In the data rows, zero lies at 4.5, halfway between 4 and 5.
Some points, each followed by its number:
[4 3 4 4 5 6 3 3 3 4 0 0 2 3 1 3 2 3 7 5 5 5 5 5] 0
[5 5 5 7 6 5 5 2 4 4 3 1 2 3 5 4 4 5 1 2 1 1 1 2] 1
[3 4 5 4 4 4 4 4 4 4 5 6 6 5 4 4 5 5 5 5 5 6 6 5] 2
[4 3 3 1 3 5 3 6 4 4 0 3 4 4 1 4 2 2 9 7 7 7 7 6] 3
[5 5 4 1 2 5 6 9 8 6 7 7 5 3 3 3 5 3 7 7 8 7 8 6] 4
[4 5 7 9 8 5 6 2 4 4 6 3 4 4 6 4 5 6 0 3 2 4 4 5] 5
[5 5 5 5 5 5 5 4 5 5 5 4 4 4 4 4 4 4 3 3 3 2 2 2] 6
[5 5 5 5 4 4 5 4 4 4 5 5 4 4 4 4 4 4 4 5 5 6 6 6] 7
[3 2 3 2 3 4 2 4 3 4 7 8 7 6 3 5 3 3 6 4 4 4 4 4] 8
[5 5 5 5 5 5 5 5 5 5 5 4 3 3 3 3 3 3 4 5 5 5 5 6] 9
[4 4 4 4 4 3 4 3 4 3 7 7 7 6 6 6 6 6 3 4 4 4 4 4] 10
[3 3 3 4 4 5 4 5 5 5 5 6 7 7 7 7 7 9 9 9 9 9 5 5] 11
[6 5 3 3 4 5 4 5 4 5 8 8 7 8 7 8 7 6 5 3 3 2 2 2] 12
[4 4 3 3 3 3 3 4 4 4 7 6 6 6 5 5 5 4 4 4 4 3 3 3] 13
[5 4 4 3 4 5 3 5 4 5 4 6 6 7 5 7 5 5 6 4 3 3 3 3] 14
[2 4 5 3 5 5 7 7 7 7 7 9 9 9 9 8 9 5 5 2 1 3 8 5] 15
Which five points above are nearest to each new point by angle, seen from the average point of the numbered points? Their numbers follow each, nearest first.
[5 5 6 7 6 5 5 3 4 4 7 6 6 6 7 6 6 6 3 4 4 5 5 6] 5 10 15 12 7
[2 3 5 5 5 5 4 4 4 4 0 2 3 2 1 2 2 3 5 6 6 7 8 8] 0 3 9 7 2
[6 5 3 3 3 4 4 6 5 5 2 3 3 4 3 4 3 3 6 4 4 3 3 3] 0 3 6 9 1
[7 6 4 4 4 5 5 6 6 5 8 7 6 7 7 7 6 6 5 4 4 3 3 3] 12 15 14 10 13
[6 4 3 3 5 6 5 6 4 5 4 4 3 4 3 4 2 2 6 4 4 3 3 4] 0 9 6 3 1
[5 4 4 4 5 5 3 4 3 5 0 2 4 5 4 6 4 5 6 4 4 3 3 4] 0 1 3 14 6
[5 4 3 1 2 4 4 6 5 5 3 4 4 4 3 4 4 3 7 5 5 4 4 4] 3 0 4 9 8
